In the rows, 128 means zero.
These are runs of 7 systems, one row a step. Runs of the same system follow the same rule from any start.
seq 1, j836:
87 160 168 128 141 108 123 99 164 110 193 92 83 81 170 139 80 153

123 32 117 194 105 142 100 146 184 117 113 120 165 138 105 115 148 134

112 133 63 93 76 136 177 155 75 181 102 157 91 113 116 141 130 106

156 187 177 163 176 135 155 77 80 97 121 103 104 133 99 114 115 168

115 133 162 111 109 94 56 128 162 93 89 105 170 168 158 153 180 87

149 129 112 90 115 153 147 204 132 168 179 160 184 117 158 143 74 152

141 120 94 136 189 145 164 76 163 83 156 166 95 90 102 76 131 98

90 85 141 140 137 62 66 121 101 188 120 80 76 145 131 114 142 117

133 137 121 151 57 180 147 113 145 146 128 125 133 127 157 191 140 215

119 136 153 140 103 141 179 162 125 54 84 128 142 102 70 111 97 68
seq 2, j958:
137 154 103 139 134 121 88 181 92 107 62 97 131 131 158 99 159 48

175 171 153 85 106 156 137 145 131 153 188 175 171 117 151 166 66 138

108 107 74 107 200 145 154 107 163 67 131 137 90 143 111 82 124 168

98 72 171 91 127 50 98 150 146 181 132 112 154 114 125 130 172 88

111 150 92 188 61 173 160 77 142 146 158 143 109 95 157 173 149 140

161 92 171 178 145 145 114 161 105 105 85 77 105 124 85 85 79 156

139 155 115 70 99 110 105 116 83 152 85 169 150 200 107 160 147 92

115 217 135 113 174 131 165 133 121 100 166 99 122 83 196 130 127 154

144 71 134 155 160 134 102 129 190 88 160 164 189 148 96 94 113 91

107 89 54 79 97 120 124 164 122 201 126 138 74 106 156 124 135 118
seq 3, j643:
168 159 132 75 134 151 132 87 145 92 155 202 130 146 95 128 68 91

87 116 119 71 162 93 122 127 162 153 152 89 78 99 184 126 159 189

169 70 167 166 92 138 121 145 158 172 157 157 213 121 107 148 129 123

69 125 97 180 81 137 153 133 107 116 110 95 50 95 115 119 90 103

207 132 114 141 176 155 114 104 76 145 85 137 134 177 107 103 163 167

64 177 166 81 98 82 146 92 136 88 118 131 142 155 117 179 147 106

133 132 113 142 190 136 113 211 147 99 149 93 178 122 189 90 120 143

154 111 108 105 103 133 124 92 158 144 159 199 116 87 110 119 118 33

122 127 129 103 123 131 120 136 106 185 150 93 61 118 157 141 80 220

150 62 157 166 102 142 132 93 178 111 93 139 173 140 80 142 189 158
seq 4, j643 (10 x 18):
125 210 118 161 122 168 118 110 118 52 138 130 120 155 148 136 68 108

164 121 123 41 187 108 84 128 153 109 90 120 96 119 150 89 166 115

103 110 131 70 107 105 146 148 152 177 194 180 186 148 127 168 99 142

115 110 123 191 108 163 159 143 175 114 152 89 105 43 164 123 130 155

179 77 152 169 129 113 97 106 82 181 101 132 101 134 65 94 118 93

76 165 88 129 78 137 126 93 97 123 100 127 102 202 131 175 130 168

167 160 166 112 164 140 154 168 132 68 73 100 184 114 137 118 180 144

80 134 121 110 172 81 138 128 134 113 189 164 147 134 108 101 90 46

154 154 78 125 131 160 85 122 148 170 173 126 96 101 225 136 129 149

182 75 200 89 77 135 113 118 167 139 101 139 118 98 80 145 103 141
seq 5, j12:
123 194 122 89 155 103 77 134 113 128 110 92 127 149 213 141 178 127

173 114 168 58 149 134 145 195 170 121 147 148 190 93 133 121 106 136

95 92 60 109 157 121 142 102 160 156 196 166 72 102 132 100 106 113

144 56 143 188 97 123 121 135 95 215 120 111 125 126 96 129 141 165

120 150 151 152 39 154 111 64 148 92 110 145 111 145 105 180 107 103

79 159 123 124 145 122 159 168 101 63 60 69 110 152 126 118 140 162

177 174 122 121 188 134 148 117 115 107 131 167 204 143 131 109 184 86

126 171 152 102 164 97 103 148 116 166 198 106 110 91 192 120 78 121

164 30 116 114 128 147 73 151 203 141 131 137 135 123 133 106 125 150

89 102 86 87 57 119 170 111 116 184 125 169 86 122 94 165 131 118
seq 6, j230 (10 x 18):
161 140 108 146 151 181 155 176 128 125 160 132 194 148 155 134 104 213

120 127 101 106 171 117 154 65 164 108 141 142 67 70 131 96 176 96

109 88 165 144 130 77 62 166 119 185 169 111 156 159 133 124 79 108

150 122 98 143 38 184 135 91 144 139 89 146 104 122 132 177 161 161

96 157 188 103 152 100 185 162 105 84 121 93 114 97 91 112 77 136

120 99 81 173 164 128 117 110 132 119 122 156 190 201 109 110 193 119

193 190 144 123 133 141 96 124 88 158 127 111 88 72 182 120 119 90

109 95 124 72 115 141 100 138 204 78 152 160 142 167 120 138 64 147

79 111 71 118 116 106 182 163 88 190 112 112 102 97 143 127 188 140

171 120 212 179 151 133 140 86 144 137 177 125 163 107 103 133 112 171
seq 7, j729 (10 x 18):
128 68 146 128 92 147 107 184 166 151 142 100 132 125 142 143 73 206

82 114 82 111 57 136 178 110 150 116 102 161 93 95 102 152 158 82

113 145 161 178 153 97 158 119 39 156 129 109 109 146 71 108 93 128

166 195 135 167 121 163 98 94 131 84 109 129 182 163 169 155 178 122

153 147 130 54 173 129 113 208 129 110 116 97 110 97 174 95 89 137

140 50 87 97 139 142 143 118 181 127 139 197 165 154 77 113 145 130

90 122 142 131 143 63 119 81 116 202 178 112 84 90 148 131 160 109

120 121 169 209 70 162 109 127 152 112 149 103 152 141 129 164 76 171

100 165 79 103 79 146 133 154 113 92 55 107 69 111 151 136 138 91

175 124 144 113 162 136 178 149 63 141 104 155 152 149 50 102 102 147
seq 8, j230, 10 rows:
155 30 103 142 126 137 72 130 180 169 141 132 95 102 135 96 129 124

110 120 156 102 50 107 147 106 100 195 144 151 95 112 92 175 84 118

76 137 154 167 109 128 153 115 117 89 99 82 128 174 104 158 131 212

148 151 157 149 153 116 158 134 112 84 70 114 170 102 108 105 205 72

178 163 100 160 165 164 91 148 107 111 160 158 162 158 146 95 66 78

154 124 71 37 141 142 89 111 148 141 114 150 62 142 163 122 129 149

79 120 155 71 122 82 157 164 155 174 187 122 158 100 161 162 124 162

92 74 115 225 103 147 154 102 170 129 150 107 122 91 123 130 163 156

153 107 190 157 111 104 121 111 87 136 89 116 91 104 57 106 103 72

129 169 122 125 100 141 106 117 87 105 98 150 162 229 105 162 101 131
seq 9, j729, 10 rows:
102 68 153 200 88 122 92 147 135 167 142 92 149 163 120 149 101 177

114 183 96 125 42 164 157 124 124 119 104 132 94 83 166 171 139 98

139 135 155 133 163 132 166 145 75 89 91 113 101 141 53 90 69 140

147 157 110 122 155 115 107 98 114 122 101 152 189 186 137 137 218 97

161 153 154 97 187 122 121 173 134 155 187 105 141 79 190 107 96 155

121 53 97 128 111 154 98 113 225 82 139 160 133 137 114 118 118 119

86 93 110 103 98 78 124 126 89 219 123 113 57 116 122 136 139 128

134 149 176 193 79 159 179 88 122 119 148 138 161 123 90 175 115 167

86 193 124 140 134 111 113 147 106 59 80 78 100 126 162 114 138 74

198 117 103 117 151 168 123 189 85 147 101 153 175 170 110 103 101 147
seq 10, j18 (10 x 18):
178 102 115 133 101 150 63 195 93 173 103 129 144 168 132 118 77 111

137 107 111 61 120 158 149 85 192 100 117 153 106 133 128 153 155 206

93 134 202 115 175 57 167 157 102 146 160 92 142 90 112 112 119 120

95 139 78 231 96 157 130 88 118 124 160 152 148 164 127 143 131 100

187 135 118 94 100 152 83 150 123 137 71 109 65 78 162 111 128 92

153 99 164 85 149 126 125 128 140 102 108 150 178 203 70 135 105 187

45 165 95 105 155 91 184 128 128 135 166 109 113 99 174 139 171 149

180 125 157 217 129 147 123 139 118 147 165 136 175 88 123 108 109 73

116 98 72 102 93 140 59 98 158 111 101 146 59 172 127 127 102 98

162 112 180 84 125 122 140 167 109 166 84 88 140 121 129 146 157 215
seq 11, j958 (10 x 18):
115 124 100 157 64 140 80 103 128 92 66 130 94 152 110 133 136 53

141 173 154 113 115 138 138 203 78 161 133 95 156 131 164 153 81 186

160 153 117 108 173 155 172 79 140 58 113 181 151 150 80 112 152 117

82 122 113 103 179 61 93 167 116 164 173 107 112 121 165 93 106 76

167 103 121 126 94 168 114 88 202 142 154 158 158 108 167 166 176 166

75 91 123 148 99 129 160 156 135 94 103 93 62 94 86 104 73 125

144 108 153 142 123 102 119 117 75 198 108 132 178 191 95 154 172 165

140 215 122 138 123 144 145 94 100 87 101 115 78 82 158 124 148 75

146 127 162 145 155 130 74 167 141 115 177 125 187 172 138 118 46 137

138 112 39 56 133 157 150 146 156 114 92 171 122 133 138 118 177 124
seq 12, j18, 10 rows:
73 98 160 97 100 89 185 196 114 139 125 127 158 120 77 138 90 122

121 148 78 201 150 163 183 68 96 132 151 138 87 117 114 114 141 158

178 163 166 113 130 100 67 107 106 137 89 121 120 116 145 120 162 40

123 139 107 104 106 160 96 174 138 99 122 132 173 209 142 155 73 177

110 99 103 95 162 130 188 153 179 113 130 115 119 56 149 107 185 161

135 107 157 155 152 90 136 109 95 182 190 165 151 132 75 109 90 79

107 151 98 167 83 144 65 67 134 138 130 106 71 154 179 161 136 143

171 118 195 96 81 137 127 189 140 102 57 99 153 91 116 140 130 122

84 125 83 108 163 134 194 126 116 83 133 162 125 175 69 110 97 158

145 163 113 151 186 105 138 106 87 179 147 109 120 92 179 107 208 119
seq 13, j836:
116 111 163 87 173 58 123 143 108 197 181 143 183 148 124 128 137 118

132 158 90 176 127 165 127 89 170 132 197 138 122 80 201 137 144 124

146 54 148 148 96 134 87 147 149 125 101 112 73 99 86 96 71 94

88 113 62 106 118 137 149 120 99 141 94 139 103 201 106 145 145 194

125 179 194 125 131 107 200 133 99 117 102 90 139 67 123 143 173 143

148 150 158 178 117 123 80 106 122 117 145 157 204 183 116 144 120 64

164 154 73 74 141 162 90 189 140 127 124 128 111 112 203 109 102 114

142 75 160 76 171 114 148 89 170 131 165 155 102 120 74 109 95 176

25 109 90 173 128 83 140 118 143 132 151 96 117 131 150 129 179 119

187 107 146 190 70 163 137 146 92 196 110 118 136 84 125 145 141 139
seq 14, j12:
123 145 162 190 123 124 81 95 106 76 100 115 148 204 92 127 106 100

118 205 115 93 126 128 110 151 120 97 91 94 144 141 208 157 179 139

175 135 155 62 184 129 168 179 148 97 140 149 171 85 119 95 110 112

106 102 69 117 184 107 113 105 141 179 210 158 98 129 153 97 111 119

153 55 158 164 76 130 105 139 135 215 130 110 128 98 126 147 143 162

104 115 129 131 38 154 130 91 158 87 102 155 96 139 81 164 86 104

85 153 99 155 146 132 176 135 79 88 69 87 107 161 108 118 161 174

175 191 169 148 168 119 134 101 98 110 129 145 198 137 127 127 175 82

115 176 144 95 160 105 78 167 140 121 176 96 119 115 205 120 71 113

173 48 92 78 147 147 105 171 187 146 118 147 136 110 141 98 150 146

Name the system that made each run.
seq 15:
146 138 139 130 135 163 166 125 130 147 164 106 84 88 144 136 84 231

100 95 154 135 86 117 126 118 174 58 69 125 138 125 81 130 160 67
 => j729
seq 16 (2 x 18):
162 216 150 170 111 167 150 69 86 107 128 141 141 149 128 163 125 144

108 140 174 89 174 84 82 125 150 61 87 77 105 144 134 105 139 117
 => j643
seq 17 (2 x 18):
165 132 82 102 123 129 151 99 91 215 136 173 107 95 135 130 181 99

173 169 199 116 141 130 64 81 141 113 165 125 125 148 143 143 65 143
 => j18
seq 18, 2 rows:
150 152 66 121 138 163 118 162 73 154 145 153 98 158 135 108 45 126

135 126 131 33 159 111 128 79 157 142 131 138 104 145 141 146 170 205
 => j230
seq 19:
205 124 121 68 158 160 111 165 146 125 80 111 107 85 167 102 153 155

88 125 111 89 137 108 165 127 164 140 216 190 160 116 122 136 88 94
 => j230
seq 20:
126 203 80 105 123 145 153 87 79 126 136 159 60 125 133 130 98 90

159 108 188 146 194 114 108 131 115 131 120 79 147 157 117 109 138 214
 => j12
seq 21, 2 rows:
129 99 107 118 112 163 165 74 161 146 152 149 89 121 115 154 125 231

108 147 220 125 142 60 141 103 111 127 124 90 110 78 106 125 146 85
 => j18
seq 22 (2 x 18):
141 159 200 107 118 106 102 86 150 120 157 111 73 64 142 136 89 94

76 90 106 142 106 136 110 154 144 88 91 104 140 210 109 141 111 192
 => j729
seq 23 (2 x 18):
160 150 86 81 174 151 106 98 95 122 116 153 83 197 116 110 94 173

110 140 159 58 123 96 150 102 172 120 121 135 166 122 149 174 211 156
 => j643
seq 24, 2 rows:
158 102 111 49 146 105 74 184 150 162 133 148 144 118 167 107 125 76

124 74 133 126 128 142 123 117 178 156 190 143 149 154 123 148 91 222
 => j18
seq 25:
100 126 121 143 92 115 105 104 157 100 145 157 104 106 114 120 100 11

128 125 103 152 137 137 102 113 65 171 117 104 77 191 121 127 97 202
 => j729
seq 26, 2 rows:
148 105 97 87 151 125 92 165 140 160 102 110 161 158 182 131 199 184

145 131 162 73 95 124 184 124 156 145 167 181 148 63 107 153 108 93
 => j12
seq 27, 2 rows:
115 130 155 160 160 85 79 59 107 123 149 137 103 183 84 108 97 84

113 158 107 136 65 138 90 156 110 149 84 87 132 150 194 175 171 147
 => j18
seq 28:
134 127 123 90 90 119 121 190 113 114 52 119 119 100 123 114 141 41

161 166 81 101 166 176 158 129 99 120 155 173 134 173 122 121 74 181
 => j12
seq 29 (2 x 18):
168 167 88 123 154 152 116 79 99 131 89 137 127 174 152 136 207 167

130 171 229 82 140 80 149 137 122 128 153 115 166 100 125 152 112 122
 => j12
seq 30:
149 136 150 121 177 83 88 86 91 140 126 156 163 197 93 112 154 80

125 189 88 106 122 137 95 141 144 127 150 115 107 91 231 137 137 94
 => j958
seq 31, 2 rows:
158 112 160 195 170 116 81 82 131 146 196 136 123 125 114 94 83 96

93 100 112 128 54 116 54 115 148 146 89 107 98 161 156 168 152 113
 => j18
seq 32:
158 114 91 32 173 124 103 147 170 107 103 155 119 122 154 95 163 99

125 50 140 96 166 93 135 126 152 198 188 158 146 130 99 115 123 162
 => j729
seq 33:
170 200 164 96 118 128 112 100 92 153 97 100 110 116 181 165 174 158

109 96 185 106 138 110 108 151 180 60 126 124 175 169 86 128 83 132
 => j643
seq 34 (2 x 18):
125 101 75 116 118 150 144 155 157 133 125 116 55 44 165 96 132 112

168 70 127 132 130 130 130 121 82 177 112 168 127 175 42 109 97 136
 => j12
seq 35, 2 rows:
160 110 157 166 95 150 101 94 140 147 105 117 173 172 130 171 178 201

92 182 148 75 103 109 161 179 138 104 129 101 115 59 175 145 116 98
 => j729
seq 36, 2 rows:
140 119 158 127 146 85 110 106 62 157 58 96 92 148 89 111 177 116

156 200 170 131 103 145 110 126 125 100 141 148 210 166 151 174 114 112
 => j230
seq 37:
57 105 116 145 95 121 163 184 126 130 97 71 138 135 141 151 159 198

141 150 116 160 87 150 183 159 101 126 127 163 154 77 104 122 115 40
 => j729
seq 38:
121 127 108 148 58 155 135 37 139 121 108 162 80 144 94 167 145 128

101 158 192 110 143 85 138 184 78 108 85 61 125 134 117 123 100 139
 => j230
seq 39, 2 rows:
124 134 90 107 169 136 107 102 163 102 103 106 120 150 182 126 214 181

134 131 180 81 124 85 171 175 110 162 141 150 188 89 100 136 129 76
 => j12
seq 40, 2 rows:
137 168 128 77 158 149 130 175 156 49 127 122 111 100 150 99 60 108

100 75 107 75 161 101 137 147 164 150 175 175 190 177 111 131 133 154
 => j958
